(in the rows, 128 means zero)
One hidden turn or mirror swaps the rows below in pairs. Which row is each named row swapped with?
The rows were stretched afterwards, more along some directions than others.
Lop: [111 148 106 133 128 117 137 153 140 165 121 138 152 119 124 138 132 134
 140 121 163]
mima: [156 127 136 100 118 120 123 164 134 134 119  96 127 124 116 131 119 151
 134 123 145]
Nokek: [129 121 146 126 119 107 103 156 121 117 112 125 125 130 105 118 143 135
 114 144 164]
munu: [103 114 117 125 133 143  96 142 115 141 144 129 135 130 133 124  90 108
 125 101 150]
Reg: [167 122 146 120  96  96 137 136 125 135 102 116 130 132 131 137 165 123
 120 129 143]
Rorir: [170 112 118 127 124 136 121 147 107 169 146 118 140 141 129 137 135 108
  88 109 136]
Gogu: [122 153 165 138 126  85 133 140 162 107  60 103 146 145  95 159 153 136
 155 152 168]
lare: [114 102  72 138 139 151 125 148  83 161 179 146 137 111 145 110 111 115
 114 104 160]
Fabar: [130 153 150 119 160  95 152  98 138 137 123 126 117 150 141 126 136 114
  97 126 117]
disuz: [112 136 136 115 138 132 102 162 117 132 119 114 145 127  92 123 109 144
 125 130 175]
Nugol: [160 137 105 100 160 140 103 126 116 145 116 141 120 134 134 144 140 132
  76 137 155]
Muf: [123 150 106 111 152 125 126 136 138 101 126 127 118 125 129 137 126 142
 159 135 152]
Vorab: [133 111 121 130 138 143 131 139 131 138 159 107 129 104 154 110  88 133
 147 122 117]
gop: [100 140  92 136 164 124 115 154 132 108 114 125 132 127 122 132 112 133
 175 119 174]
fer: [113 146 139 147 123 124 117 123 137 132 124 120 127 135 116 111 105 127
 120 126 135]
Vober: [114 153 141 144 107 101 131 158 148 103  88 113 148 148 109 131 147 138
 136 147 155]
Nuzop: [130 151 118 109 143 106 142 139 142 137 108 144 120 114 141 118 145 145
 144 131 150]
sopu: [144 124 132 143 113 113 104 132 138 135 122 105 140 126 137 157 121 112
 135 137 158]
zof: [146 153 138 135 110  96 136 130 164 144 112 115 149 125 148 150 158 126
 136 160 120]
legul: [139 120  94 121 144 125 110 130 128 179 135 138 136 103 155 130 122 118
 111 128 153]
bikol: [171 133 130 124 116 120 133 161 123 146 127  95 145 143 126 122 124 120
 118 116 149]
tesa: [113 144 124 115 134 110 151 113 130 140 122 114 135 162 129 139 135 127
  86 126 143]
doso: [143 137 122 116 146 119 127 152 105 163 136 115 144 122 141 114 133 119
 112 127 127]
kure: [153 136 145 130 104  89 117 121 147 125 102 110 134 144 143 160 156 120
 119 152 141]
zali: [126 126 112 146 116 113 114 121 124 138 127 128 139 153 142 145 148  98
 118 121 149]
mifo: [127 157 123 107 163 118 127 124 119 117 124 132 124 165 123 135 148 125
  95 130 156]
lonev: [140 111 133 128 125 112 120 140 100 123 134 103 127 117 138 119 108 125
 123 134 134]
tof: [123 118 121 107 137 143 139 127  98 152 142 147 132 109 130 106 110 131
 118 119 128]
vir: [116 161 135 128 138  98 107 119 140 120  78 146 128 117 130 136 152 143
 123 157 158]
mufel: [127 136 114 143 151 135 143 141 136 152 140 131 131 114 156 112 109 129
 160 104 124]
tidoz: [141 111 106 133 125 126  91 179  98 144 130 126 143 117 141 127 137 110
 124 109 174]
zaref: [154 124 115  91 127 131 106 157 123 133 136 102 133 119 117 141 121 141
 126 139 154]
zan: [148 130 122 121 151 137 110 159 136 118 112 130 138  94 132 134 134 130
 164 127 155]
kono: [140 121 114 137 124 135 112 155 128 126 126 125 146 103 119 131 128 110
 166 115 149]
tun: [158 128 132 109 165 136  89 139 111 134 108 130 125 106 113 133 120 119
 126 124 156]
pasuz: [160 135 116 129 128 121  98 171  98 153 125 125 130 108 140 115 136 113
 109 113 144]
rok: [112 122 110 132 123 119  90 162 115 135 141 135 147 104 151 138 129 103
 128 126 153]
Dafut: [ 84 136 138 127 131 118 121 132 134 128 146 137 129 112 143 109 118 123
 146 132 130]
teke: [118 136 154 145 136 107 113 161 144 135 120 110 150 127 139 118  89 109
 165 111 137]
Koga: [120 136 119 143 129 127 115 125 119 122 148 143 121 140 164 110 150 118
  91 124 131]
pof: [105 161 115 155 155 109 137 142 130 132 102 133 142 146 121 118 148 127
 128 141 171]
Petos: [121 123 129 133 137 134 137 147 131 158 140 117 130 102 137 106 130 134
 141 106 138]
vuru: [162 140 140 131 118 104 102 115 143 140 117 111 129 136 136 140 148 122
 110 151 140]
Pide: [123 146 122 137 162 115 117 178 153 150 111 128 149 120 134 124 132 131
 143 130 163]
zug: [146 148 174 142 119  91 129 129 158 121  76 104 138 159 112 145 140 146
 126 157 139]
bopa: [149 149 114 110 137 128 133 113 119 147 128 135 115 152 127 127 143 130
  84 142 144]
Vulu: [155 124 142 140 136 131 116 111 138 162 113 141 130 106 141 123 147 125
 116 146 130]
Sez: [103 124  96 168 146 122 135 145 124 122 123 132 150 120 152 124 130 114
 149 126 155]
livel: [135 120 170 133 112  96 127 148 138 144  89 119 154 114 140 110 134 132
 130 155 140]
Moz: [126 131 150 128 126 126 120 130 114 142 113 105 134 158  89 135 109 121
 113 113 153]
kubas: [117 140 147 131 159 109 116 140 132  96 106 103 125 134 130 136 104 135
 141 111 140]
Kefo: [127 112 143 129 104 126 113 170 123 166 125 109 152 106 115 110 131 143
 138 139 139]
Sezi: [180 118 129 118 124 130 111 122 133 177 125 135 132 106 162 138 135 123
  98 139 125]
Vura: [132 154 112 114 161 124 110 123 129 110 125 120 122 123 109 146 124 129
 151 124 151]
Fele: [147 145 169 146 129 108 127 131 175 112  70 116 147 138 123 152 162 133
 143 152 138]
bef: [ 99 143 113 138 154 114 122 125 110 114 126 117 135 141 114 132 127 107
 110 112 169]
revol: [124 151  92 128 160 145 114 136 129 119 151 133 122 113 135 134  96 122
 163 119 151]
betoz: [142 156 120 131 117  92 145 140 145 144 118 131 142 132 160 136 181 121
 111 140 135]
Duza: [157 134 157 115 128 126 134  96 123 105 113 105 114 143 120 124 136 131
 115 128 123]
bosi: [151 157 154 144 130 110 149 111 136 153 119 110 144 151 135 124 127 122
  99 139 111]

mufel pairs with tidoz
bopa pairs with Gogu
rok pairs with Vorab
fer pairs with bef
Nugol pairs with Fele
Sezi pairs with zan

One hidden turn or mirror swaps the rows below in pairs. Which row is each named row swapped with?
The rows were stretched afterwards, more along some directions than others.
femi: [151 115 137  90 155 164 112 135 122 121 121 136 145 105 157 136]
tepo: [121 109 126 111 140 136 133 124 105 111 122 131 123 142 127 149]
Zis: [110 132 107 128 115 130 109 126 108 150 129 123 112 117 115 138]
podev: [165 164  94 130 140 118 121 137 127 142 119 165 130 109 120 107]
Mapur: [154 137 115 123 141 119 105 130 128 162 133 130 132 141 138 106]
Tik: [118 132  94 146 128 116 129 113  94 142 124 117 101 139 117 134]
fid: [113 144 153 125 151 133 164 122 103 123 133 150 117  85 145 116]
zapud: [145 141 130 138 146 111 144 137 128 135 126 170 134 110 103 119]
lefal: [171 141 116  86 142 138 125 121 136 160 128 128 125 143 146 128]
kinot: [117 139 131 128 133  98 124 126 108 125 132 151 122 144 102 116]
rele: [ 94 117 154 117 131 135 138 116 126 116 146 114 125 143 161 117]
nak: [144 129  98 132 126 131 113 131 150 133 118 132 130 138 105 137]
riraz: [147 152 118  88 127 154 115 122 125 126 130 144  97 110 126 142]
Taba: [125 123 117 134 136 149 133 127 136 142 148 126 112 136 117 128]
fifu: [146 114 135 129 129 156 135 125 125 110 141 142 123 123 133 146]
diz: [106 141 146 113 109 100 120 108 100 149 150 131  99 142 139 115]
Bebo: [105 153 122 122 134 123 136 115  86 124 118 133 101 102 120 126]
goro: [125 151 135 125 122  92 139 115 106 147 115 152 115 128 107 130]
Tep: [135 112 115 131 133 145  97 137 148 130 148 128 147 152 122 128]
rovif: [124 146 119 130 125 138 140 132 116 124 136 140 119 108 152 120]
zugor: [103 105 156 133 124 139 130 130 115 109 130 130 142 117 118 141]
zed: [138 153 122 118 145 137 124 127 110 152 133 125 101 121 149 127]
gov: [148 127 116 125 121 121 123 149 134 123 121 165 148 128 117 136]
tisa: [116 129 131  92 133 155 122 126 130 138 130 109 128 131 152 132]
Sizib: [120 154 146 122 144 140 149 112 114 112 146 147 103 116 140 120]
Fizu: [140 126 131 121 119 126 125 118 116 151 103 103 136 149 153 127]
pozis: [160 109 142 109 144 175 120 131 144 102 124 122 151 146 161 135]
Lizif: [145 106 128 128 142 151 114 116 113 127 150 126 138 120 159 134]
dol: [119 128 140  89 138 157 120 136 139 121 152 136 121 142 136 130]
zuv: [165 144 106 128 150 153 140 151 150 123 102 145 131 121 130 132]
Sadob: [104 103 151  98 138 166 148 125 115 122 129 122 121 109 141 152]
defas: [127 124 145 132 160 125 143 138 138 120 147 159 163 135 135  93]
Gadef: [143 119 139 111 138 117 111 139 110 144 117 145 136 132 127 149]
rifef: [142 136 105 133 156 153 139 137 123 122 108 153 150  79 121 126]
merum: [112 155 142 110 130 139 149 123 132 139 136 116 106 135 129 112]
nuf: [133 130 145 113 144 125 131 134 110 113 129 164 149 105 151 114]
Benuk: [125 142 142 104 116 128 157 111 106 149 123 120  99 127 149 133]
vuk: [108  99 155 152 129 110 141 139 105 120 110 137 155 127 148 131]

goro pairs with Sizib
zuv pairs with vuk
femi pairs with Mapur

